One vector is turned by the same rotation once a tick. Each row is the vector after some number of ticks, and that number follows the row.
The counts run from 0 to 573.
[146 140 126 117 149 126  98  99 104  83  98 146 116 155  91 140 142 103
 124 113 156 121 104 153 139  99 116 154 124  86 129  58 124 146 119 195
 108  90 138 137 122 129 141  97 177 157 140 159 103 128 158 132 104  96
  98 195 180 128 151  80 128 155 114  98 144 136 119  97 128 137 161 113
 138 115 103] | 358
[124 126 112 142 143  93 120 133  90 127 158 146 140 186 111 181 138 115
 131 141 129  95  85 143 141 112 133  82  96 135 120  93 123 100 147 166
  74 153  88 180 127 151 153 115 125 129 132 101  97 135 168 113 112 135
  97 124 193 113 123  65 120 149  95 163 108 125 111  88 156 146 143 123
 115 130 156] | 244
[114 114 119 114 137 103 122 125 156 108 123 135 128 115 170  89 125 129
 144  73 163 152 148 129 107 120 104 162 142 105 144 149 130 105 130 119
 169 107 161 124 145 118  92 137 108 152  93 157 118 152 113 140 107 118
 142 128  92 102 116 182 116  68 119  61 153 146 132 176 103  74 171 117
 136  80  69] | 278
[127 120 136 122 153 116 129 185 138 179 145 189 152 146 152 148  68 107
 153 130 101 124 107 122 181 146 119 123 158 129 125 142 137 101 151 148
  86 155  44 172 136 114 114 126 105 176 119 115 118 131 153 126 114 138
  64 148 121 105  98 117 125 108  89 144 149 125 113 107 115 135 111 129
 121 140 155] | 398
[131 164 148 133 151 136 146 159 126 128 125 144  98 161 122 209 111 130
 152 120 127 147  77 122 191  88 116 122 147 109 123  90 161 146  95 130
 133 112 113 162 148 133 138 148 140 121 110 122  72 148 149  95 100 119
 120 162 135 181 110 142 105 146  63 153 148 111 117 100 119 147 139 104
 160 100 163] | 451
[139 115 128  90 127 139 111 147 114 123 126 129  72 123 143  84  49  95
 142 109  90 143 152 156 171 105 122  92 139 109 128 124 138  99 124 136
  81 125 119 160 116 103 116 136 146 153 113 133 146 121 109  94 130 126
 105 157  55 103 126 152  62 138 113 112 174 151 123 149 118  79 120 137
 115 141 118] | 213
[113 117 126 123 135  47 113 142 114 120 193 156 170 180 129 170 159 144
 134 115 155  79 125 140 115 149  96 146 110 130 139 128 149  88 150 158
 109 143 120 146 146 151 135 133 102 126 120 128 111 126 176 135 110 168
 125  74 197  85 123  80 120 104 125 138 103 109 136 130 146 152 137 108
 124 122 128] | 523
[154 108 130  91 104 142 107 163 103 136 113 189  95 149 116 143  84 109
 112 128  91  70 154 133 150 132 105 128 123 102  87 123 147 108 134 169
  86  87  99 159 104 120 120 139 149 157 158 123 111 101 155 148 124 129
  90 158  86 101 127  78 112 141 110 137 170 126 114  67 135 131 125 136
 133 161 154] | 413
[106 142 170 124 155  96 181 120 155 141 139 135 139 133  97 184 139 152
 153 119 154 153 105 159 157 107 116 166 165 111 140  84 137 127 116 159
 155 142 125 129 168 107 106 150 129 133 102 160  86 170 145 124  98 123
 122 157 166 190 136 136 129  78 133 120 139 104 106 183 112 164 174  94
 135 100 163] | 449
[ 96 128 129 152 114 137 184 118  91  85  62 117 115 114  99 136 135 150
 109 134 171  97 131 178 138  77 132 112  91 148 126  81 167 117 145 151
  83  95 135 115 120 111 147 144 186 146 143 110 138 141 139  81 131  94
  96 140 124 141 154 140 153 135 141 122 146 120 128 123  76 123 142  72
 126 158  84] | 303
[127 126 142  93 132 109 104 125 133 111 157 134 121 179 104 137 136 144
  93  74 160  82 172 138 129 142  78 188 112 108 134 133 188 110  88 127
 124  79 177  92 143 134 138 158 144 123 112 135 135 123 167 150 113 143
 143 109 149  93 143 110  83 122 132  83 148  90 135 154 121 141 134  87
 161 111 104] | 362
[132 119 138 115 143 132 136 145 143 131  91 174 109 116 127 176 106 111
 150 153  98 111 110 117 132 123 115  97 168 101  83 110 112 124 125 162
 142 101  75 165 112 106 107 134 127 139 116 163  88 147 132 158  79 105
 120 188 126 159 111  94 128 102  92 157 152 126 102  97 133 152 162 145
 124 116 189] | 335
[154 123 143 130  94 109 166 133  95 105 139 148 103 137 109 203 130 155
 153 127  97 104 135 163 141  97 124 130 119 129 108  78 138  79 150 179
 106 124 125 157 133 112 135 158 165 130 156 127  68 122 181 108 139 155
 134 144 109 180 141 115 136 105 147 160 149 129 129 127 159 105 173  95
 138 153 174] | 250
[136 102 132  74 133 117  74 150 122 115 145 156 111 160 121 108 105  94
  98 126 119  62 171 141 137 154  91 106 115  99  98 139 153 100 117 148
  83  99 117 139 103 123 137 131 125 124 125 140 160 112 142 162  98 134
 114 125 145  59 130  56  66 144 120 133 145 117 122 106 135 156 114 146
 123 140 150] | 145
[117 111 119 140 176 139 120  92 178 104  83 109 169 104 166 121 132 116
 133  84 154 118 132 139  87 130 102 129 179 119 122 126 127 112 114 121
 173  92 123 103 131  91 123 106 132 144 100 182 143 152 120 177  87 107
 142 167 173 127 108 138 122  84 120 108 130 134 134 157 111 115 154 111
 141  91  99] | 548
[169 118 115 139 161 181 102 134 127 161 131 147 143 169 145 147  74  95
 109  78  81  98 131 133 155 132 110 114 141 141 123 131 156  97 115 119
  69 114  88 143 115 102 165 110 150 166 150 110 132 108 168 146 121 133
  77 179 137 113 120 115 101 150  89 134 148 120 127 102 146  92  94 113
 147 149 124] | 475
[108 127 121 160 119 133 160 106  74  98  83 107 119 131  98 132 116 122
 120 131 151 118  99 180 157  67 152  92  89 145 134  69 142 114 152 154
  57 132 115 145 112 120 158 130 178 152 155 100 128 138 141  66 138 106
  75 141 138 137 148 130 140 154 135 132 131 131 122 123 108 102 135  88
 114 164  95] | 304
[140 130 138 117 125 146 140 121 142 125  83 173 103 135  93 169 148 149
 123 106 151 102 137 117 110 114 111 173 129  96  98 104 138 144 103 163
 160  60 133 136 118 125 103 144 146 154 143 145  83 155 155 181 100  92
 124 159 136 158 150 109 155 105 116  94 171 107  87  94 118 147 185 108
 153  96 144] | 349
[117 127 141 126 125 142 135 102 131 101 114 109 114 154  98 143 148 155
  92  71 170  82 174 147 120 112  93 173 103 121 128 112 184 122  83 116
 133  63 182  84 134 122 146 155 166 125 130 130 133 141 153 143 106 113
 153 118 148 136 157 131  99 117 144  87 152  95 123 149 114 130 156  79
 169 105 106] | 363
[100 104 120 117 131  68  99 167 132  90 138 155 124 123 200 136 116 104
 159 140 125  95 125 121 105 133  98  63 143 127 109 159 126  82 155 126
 140 120  98 173 126 131 121 130  89 120  97 149 136 132 118 128 100 131
 142  95 118  76  75 120  91 103  77 165 112 159 151 112 129 119 144 147
 118 115 137] | 330
[146 116 129 115 146 122  89 144 137 101 158 130 127 164 177 180 124 125
 132  83  92  69 153 117 115 158  69 117 144 121 107 153 171  86  95 108
 140  82 141 123 136 118 153 140 112 112 114 146 123 103 166 163 101 155
 168 117 133 107  98 110  61 116  92 156 124 117 158 121 163 113 126 108
 169 116 151] | 261
[168 114 118 117 127 146  97 146 124 141 162 144 128 160 172 131  77 119
 128  57  88  99 167 129 148 144  94 145 142 130 140 151 168  78 122 114
  87 112 128 126 139 114 150 141 135 156 137 110 129 103 160 131 141 154
 101 127  92  82 110 147  84 115 108 105 156 136 148 133 142  57  98 106
 151 140 101] | 199
[117 135 158  76 160 109  89 134 127 104 141 129  84 155  98 142 106  96
 147 137 119 137 111 154 167 115 103 107 148  72 119  88 140 133  90 165
 114 128 125 158 127 134 134 135 151 107  91 177 110 135 128 116  88 132
 138 169 156 130 134  82  53 153 103 144 143 121 109 136 138 171 132 149
 131 117 180] | 436
[ 71 115 121 116 139  83 119 161 103 105 112 152  96 149 127 108 103  98
 133 169 165 119  92 133 159  94 133  63  89 117 127 131 137 128 149 143
  87 130 104 186 115 158 119 128 110 128  98 112 142 157 108  83  91 102
  96 104 129  77 109 108  96 162  73 134 123 140 105  98  96 153 134 139
 108 119 115] | 229
[ 91 124 144 150 142 115 176  94 133  95 115  80 138 101 140 122 131 145
 142  89 155 146 137 177 135  92 123 109 136 148 158  99 151  84 139 114
 125 140 154 108 155  93 132 161 151 127 102 138 140 148 125  82 125 131
 140 125 125 157 126 185 112  91 149 118 135 124 134 219 102  85 142  78
 133 126 106] | 379
[114 105 133 106 106  87 121 167 156 120 126 177 106 132 168 151 126 147
 138 111 142  91 158  97  95 148  85 137 124 113  93 171 147 105 130 122
 178  76 135 141 137 136  84 166  94 133 106 137 102 150 129 160 100 127
 157  88  86 101  96 141 112  72  99 105 150 126 121 123 125 119 172 131
 142  89 133] | 339
[ 74 113 117 132 144  78 117 145 118 142 144 144 120 162 121 103 114 109
 126 141 166 113 109 130 132 105 141  66  82 135 134 153 132 110 145 128
  82 152  97 173 125 164 113 131  88 130  94 100 146 161 112 107  90 107
 102  73 165  64 117 105  94 131  83 121 112 124  93 121 110 145 139 139
 113  97 115] | 230
[114 128 153 129 126 125 173 143 102 167 120 159  91 153  62 176 104 135
 123 153 127 122 102 142 174  92 152 103  97 124 109  91 137 122 124 158
  77 135  96 168 122 135 120 157 143 149 137  93  96 159 137 111 118 117
  87 132 135 169 148  99 122 132 114 140 155  96  67 123 116 161 165 114
 119 127 181] | 235
[ 98 131 131 156 155 141 168  95 128 152  83 124 152 138  72 113 128 132
 100 110 181 133 118 155 138  93 145 146 115 138 147  92 133 130 132 151
  94 128 111 118 129 117 119 125 159 175 131 117 141 169 138 133 111  89
  65 151 184 136 163 124 155 110 141  82 148  99  90 151  86 148 151  89
 124 122  88] | 295
[112 131 139 132  89  68 165 132  82  73 110 150 109 127 105 181 157 156
 155 156 153 108 110 162 131  83 123 139 108 117 118  65 132 119 165 195
 123 115 137 159 136 133 125 142 152 131 136 136  78 136 157  83 130 117
 119 130 128 150 133 117 160 109 135 144 129 137 130 115 120 136 184 102
 126 141 133] | 519
[108  88 141 121 131 114 153 155 161 158 161 123 132 133 166 150  86 136
 126 104  97  90 170 139 123 147 109  75 128 150 108 178 157  55 128  87
 108 138  99 130 133 100 127 170  95 121 111 102 158 130 136 140 112 160
 137  81 116 109 108 132  76  75 120 165 129 105 112 181 136 116 118 109
 125 132 169] | 46
[153 124 103 140 151 142  90 121 116  84 113 114 104 135 185 144 108  85
 160  88  87 129 110 132 135  97 110  79 152 116 128 110 114  98 113 120
 122 110 122 165 127 120 157 109 147 130 126 144 100 120 137 108 113 125
 141 175 115 130  92 152  86 146  71 141 134 173 152 114 158  48 143 121
 140 109 110] | 544
[ 90 126 130 156 150 130 161 104 141 112 128  73 124 131 151 128 122 155
 123  77 158 123 147 159 128  94 121  98 122 159 149 131 167  86 108  76
 127 120 160 104 151 112 146 166 137 112  96 117 159 146 123  96 114 131
 148  97 130 143 121 186  90 102 129 118 128 115 139 196 105  93 133  72
 148 110 100] | 378
